The rows of T fall into a few groups, and each row is roughly a mix of its group's hidden directions.
T:
[[ 21 -16 -42  30  23  24   8  -9  34   5   2]
 [  5  29   3 -34 -48 -15  -2  -9 -27 -19  10]
 [-23  51  11 -11 -20 -35 -23  -2 -16  -8  -2]
 [ -6  21 -15  13 -65 -10  14  13 -14   9  -9]
 [-27   4 -25  19 -22   2 -51  -6  15  29  -3]
 [ 16  34  20 -29 -31 -32 -16  11  11  22 -17]
 [  3  -8   6  34  18  21  40 -29 -28 -24   8]
 [  2 -20 -15   8  12  10  18   2 -25 -24  59]
 [  9 -14 -19  17 -16  28 -17   5   9  47 -36]
 [ 12  -9  27 -33  -4  -3 -14  15 -14  -3 -57]
 [-11 -32 -20  41  -4  34  21   3 -27 -18   0]
 [ 13  27  -2  -8 -28 -22 -16 -13  47 -22 -23]
 [ -8  15 -25  43 -28  24 -13  -6 -32   7  24]
 [ -4   3  36 -24 -37 -33  21   1   4   3 -32]
 [ 15 -20  -1 -13  24  13   0 -19 -20   6  60]
 [ -4  47  -1  25 -32 -23   3   7  24 -22 -20]
 [-12  34  10  25 -44  -6  18   2  -8   1 -39]
 [-11  14 -30   8  19 -35  23  11  44  18  -8]
 [  4 -24  19 -25  42 -22  37  -5  -6 -21 -16]
 [ 42 -26   4 -29  -7  17  17   4  -7 -16  40]
 [  7 -15 -17  14  12  15 -23 -10   9 -51  38]
 [  8  46  28 -12 -43 -17  19 -10  -6  11   1]
 [-16  43  10 -11 -47  12  -7 -12   2  28 -14]
 [  6  -3  25 -29  12 -15  -5  35   2  48 -21]
 [ 13  -6  18 -55 -22  -7 -33   9  24  -2  -6]
 [  1 -16 -14 -28 -18  12 -26 -16  26 -50  -4]
 [  7 -34  28 -45  31  -2   4  21   9  18   1]
 [  4 -35 -28   6  38  -8  36   2  10 -11  28]
 [  7 -10  18  -1 -39   1  -5  19 -47 -12  34]
 [ 32  29   5   7   2 -12  -6  -5  55  19 -18]
 [ 12   7  27 -20 -45   9  -7   8 -21 -21 -37]
 [-26  30 -23  -2  -3 -30  -1  -5  39  26  25]
 [ 30  28  27 -38 -39  -7  -3  14   8  12  -5]
 [ -3 -36  16  -9   0 -28   6  18 -49 -19  16]
 [ 18 -13  36 -57   5   6  -9 -18 -14 -11   4]
 [ -8   2 -34   5  -8 -21 -49  22  16  26  17]
 [-14  34 -13  15   7   2 -51  -7  12  23 -27]
 [ 15 -30  19 -42  20 -14  -5   1  -3 -42  13]
 [ -3 -34   9 -45  27  25 -32  -1  -5  13   2]
 [  7 -44   9  -2  22  23   5   1   8   1  52]
 [ -1 -32 -25 -32  23 -14 -33  16  24  -4  23]
 [  8 -35  -7 -56  10  -6 -16   7   3  21  23]
 [  2  25   5  26  -3  18 -39  10  30  23 -34]
 [ 36 -31   2 -15  25   0  42  21   5 -23   5]
 [-13 -39   4  17   4  29   6 -11 -36   1  39]
 [  6  13   5  29  24  -3  52  19  -7 -28  20]
 [ 13  28 -20   6 -44 -10 -32 -12  32 -14   2]
 [ 25 -34  20 -39 -12  26   8  -2 -34 -11   0]
 [ 12 -20  -8 -16   3  17  21  13  -9  -5  63]
 [-31  42   7 -11  13 -14 -16 -32  16  12  31]
 [ -9 -27  19  -4  41  21  -3 -41 -17 -22  13]
 [  1 -31  25 -12  -6  13  22   3 -22 -50 -22]
 [-17  -8   7 -24 -31   8  -4  23   0  49 -30]
 [-14 -19 -19  -1  12  23 -42 -35  30  18  -7]
 [-13  -7 -36  19   3   5 -24  10  13  56   4]
 [  0  36   8 -20 -49 -24  17   1   0 -15 -26]
 [  9 -21   4  -9  19  20  36  -9 -29 -17  45]
 [ 17  21   2  18 -39  -4  -9  24  39   2 -33]
 [ 10   1 -31  18 -30  18 -38   9  -9  41  -4]
 [-13 -44  -8  39 -15  28   6 -13   8  -9  29]
 [ 12  -9  20 -62  31 -16   6  14   2  -2  -2]
 [-12 -13  22  12  -8  48  -4 -15 -33 -14 -33]
 [ 10   9  11 -67 -10  -7 -23  10 -19  -5  -1]
 [ 12 -35  27 -54   1  16   8  -1 -19   6 -13]
 [-33  16 -30  42   5 -13 -24  22   6   2 -24]
 [  0  10   5  46  -9  25  26 -12   5 -24 -39]
 [  4   7  30 -28  33 -27  14   1  18  -2 -42]
 [  5   3  -9 -35 -41 -28  -8  24 -22  30   0]
 [ -2  -4  31 -36  -7  31   4 -11 -16  38 -28]
 [ 28  10  23 -24  39 -17  17   5  40  -2 -13]
 [-12  12   6 -37   8   9 -45  -7  -7  20  39]
 [ -7  -4  11 -39  10  17 -51   0 -16  -3 -30]
 [  5  11  39 -36 -41  -3 -24  10  14  12 -18]
 [  2  34  -2  15 -37 -30   5   2  28   5 -37]
 [ 18 -16   9  26  10  20   9 -18 -14 -55  21]
 [  9  -8  -2  25  17  17 -11 -15  -9 -51  39]
 [-29  24 -23 -11 -24 -23 -38  16   5  29  14]
 [ -3  10 -15  39  16  -3 -26 -22  23   2 -45]
 [  5   5  -6   0  17 -35  20  17  40  15 -42]
 [ -1  12  28 -59 -15  -9 -16   6   2  27 -14]
 [ -8  20 -28  22  24 -20 -21  -6  30  37  19]
 [ 26  -9   4 -30  28   2  19  -7   8  10  53]
 [  5  22  37 -46 -27   2 -21  -3  12 -16 -19]
 [ -2  35  19  -7  14 -19  -4 -21  33  22 -40]
 [  3  -8  27 -43  -1 -28 -20  -4  23  -4 -39]
 [ -4 -15  25  -7   7  33 -18 -19 -51  -7  23]
 [ -2 -43 -14 -20  23  16 -21  -6  -4  44 -13]
 [-22  39  -4  20 -31 -14 -26   3  -2  10 -39]
 [  3  36  -3  44 -34   6  32 -16   7  -8  -8]
 [ 13 -40  17 -37  12  -8 -10   3 -35 -11  29]
 [-27 -23  -5  20  16   6 -20 -39 -25  -5  36]
 [  0  19 -14  11 -33   0 -19 -28  28 -44 -13]
 [ -8   9  42 -28 -23  -5  -2   6 -35  15 -34]
 [ -2  -9 -21  53  -6  14 -17  -6  -2 -24 -37]
 [ -9  16 -22  -5 -38  22 -21 -22   2   4  46]
 [ -9  28 -23  47  -6 -14  27  29  12   6 -17]
 [-14 -24  -6 -10  40  19 -22  13  12  -1 -47]
 [-12  13 -21  39   9  -9   5  -1  23   1 -54]
 [-10  13 -32  38  36 -15  19   2  28   8 -22]
 [ 16   4  35  -5  26  20 -33   4  -1  34  31]
 [ -3  36  25  10 -38 -23   7   8  -7 -22 -35]
 [  2  23   5  57 -11  12  33 -14 -12 -15 -13]
 [  7 -24  34 -53 -20  -1 -18   5 -22  -6  -7]
 [ 34   7   6 -55 -14  10   6 -11  32  10   8]
 [ 14 -37   8 -18  40   1  29 -19  -7 -24  24]
 [  5 -16 -22  13  58 -20  30   0   3   9  14]
 [ -4 -15   9 -13 -54  -6   6   0 -48  -1   3]
 [-11   2 -29  18  38  -2   0 -17  33   2  42]
 [ -5   3  46 -11   7  11  -1   3 -27   3 -52]
 [ 12  -1  42 -31   2   4 -14 -21 -24  -5  42]
 [  4 -23  26 -46  16  24   6   3 -17 -18  31]
 [-10  27 -11  45 -32   4 -24  -4   6  13 -33]
 [ 20 -23  35 -52  -6  16  -8  -9  -5 -25  -2]
 [ 12  -1  16 -13 -17  17  -8 -25  -9 -27  57]
 [-19  10  16 -14 -20 -19 -31  29  -6  11 -47]
 [  5  18 -10  -9 -13  10   2  -3 -39  24  55]
 [-17 -10 -34  52  24  10  15 -25  12   2   1]
 [ 20 -34 -18  34   3  41  28   1   5 -17   8]
 [-14   8 -13  42  10 -14  13  -4  22   2 -52]
 [  8 -27  -4  41 -23  38  13  -1 -31 -17   6]
 [ -2   2   1 -45  -9 -36 -37  17   5  -6  29]
 [-11  10 -41  30  12   5 -24 -17  31  20  27]
 [  0  19  25 -48 -20  -1 -10   3  24  19 -35]
 [-13   6 -39  16   1  -2 -43 -16  29  32  -3]
 [-16  -2 -16  43  15  -4  11  19   9   3 -52]
 [  4   5  28  -3 -41  -2  24  18 -31  -6 -38]
 [ -8  33 -17  12  -1 -40 -40   9  33   3   0]
 [ 16 -49 -22 -10  28  30  12 -14   9   7  24]
 [ 10  11   9 -16  15 -34  21  25  35  22 -33]
 [ -4 -28 -17 -26  49  -4  34  12 -15 -11   2]
 [ -5  12  -6  50  22  -5  13 -14  32 -23 -27]
 [ -7  40   9   4 -53 -16 -13  26   2  -6 -13]
 [ 13   1  10 -54  11   9   3   8 -27 -13  39]
 [-14   0   3  56 -10   1 -10  -1  15  28 -36]
 [ -3   4 -34  13  16 -18  32  12  50  14 -10]
 [-23 -44  -1 -34  -9   7   0  31  -5  33  -5]
 [ 34 -18  -5  19  24  18  28  22  -1 -18 -39]
 [ -4  31 -38  19 -31 -14  -5   0  27  34   0]
 [  0   1  27 -23   2  17 -25 -15 -22 -15  53]
 [-14  27   6 -33  -7  -1 -45 -27  21  24  -1]
 [-10  10  39  -9 -31  12 -19  -5 -49 -12   7]
 [-18  24 -22  58 -14 -17  17   5 -16   9   0]
 [-26  20 -26  50  25  -9  13  -9  13  10  21]
 [-17 -19 -39  38  36 -19  16  -5  16   4   5]
 [ 20  10  16 -65   2  -4 -20   7  -4  -6  19]
 [ 22   2 -42   5  -2 -17  35  -2  40  22  -7]
 [-24  -9  20  23 -33  29 -27  -7 -37  -7 -12]
 [ -9 -19 -35  16  34 -19 -28   4  14  -9  36]
 [ 10  33   5 -21 -19 -33 -28  17  36  19   0]
 [ -2  10  40 -57  16  -8 -11 -21  -2  -5  -1]
 [ 12 -50  -6 -23  32  25   7 -10 -15  17  20]
 [-36 -11  -8   9  51 -21  -2 -34   8   0  -2]
 [-15  26 -20  63  -6   1  11  -1  16  -9 -10]
 [ 16 -43  21 -47  13   8   7   6   1   4 -29]
 [  1  40 -12   5 -10 -14 -43 -12   8  39 -17]
 [ -6  -9  -1  11 -14  20  20  -1 -53 -35  25]
 [ -5  21 -14  57   8 -21  16 -13  18   9 -26]
 [ 25 -40  -9  -7  47   6 -16 -24   5 -21   2]
 [ -9 -36 -18  -5  23  28 -28  -8 -20   3  39]
 [-31  14  19 -42 -14 -36 -29   7   3  14   3]
 [ -6 -25   3  -6 -37  -2  24   3 -46  29 -17]
 [  7 -21  36 -42  24   7  20 -22 -14 -18 -17]]

Here is one row from each group, named. Which group is each of the other rows in?
[  8  -6 -16   8  18   1  23  -8  26  10 -61]
R
[-26   6 -37  50  -6  -7 -28   9   9   8 -15]
B
[-10   5  -2  60   4  -9   0  -2   5  38 -24]
C
[ -2  25 -26   7  16 -12 -27  -3  31  -7  49]
K

[-13 -14  38   0   9  -2 -13  16 -52 -28  -4]
R
[  6   7  -3 -55   5  11 -17  28 -37  10   8]
C
[-25 -39 -29   8  24   3 -28 -22  28  13  -2]
R
[-30  25   1   5 -41   4  -9  -1 -32  39  -9]
K
[  2  22  -4 -14  11  19 -42 -34  15  12  37]
R
[  1 -25  23 -32  -2  15  12  -4 -33 -11  45]
C
[-10  18 -11   2  -1   8 -29 -16 -13   6  63]
K
[ -4  -6   9 -54  18  16 -41  -1  19  13   6]
K
[ 17 -29 -14  30  14  43  33 -12 -12   9  14]
B
[  6  20  22 -13 -20   6 -59   1   3  25 -17]
C
[ -9  -8 -15 -36   2  -6  13  34  14  -6 -52]
C
[  6 -30 -30  -5  50   5  16   4  -5  -6  35]
C
[-26  43  26  28 -10   4  17 -17 -31 -11  12]
R
[  1  -6 -16  14  17  15 -11 -23  46 -45 -12]
C
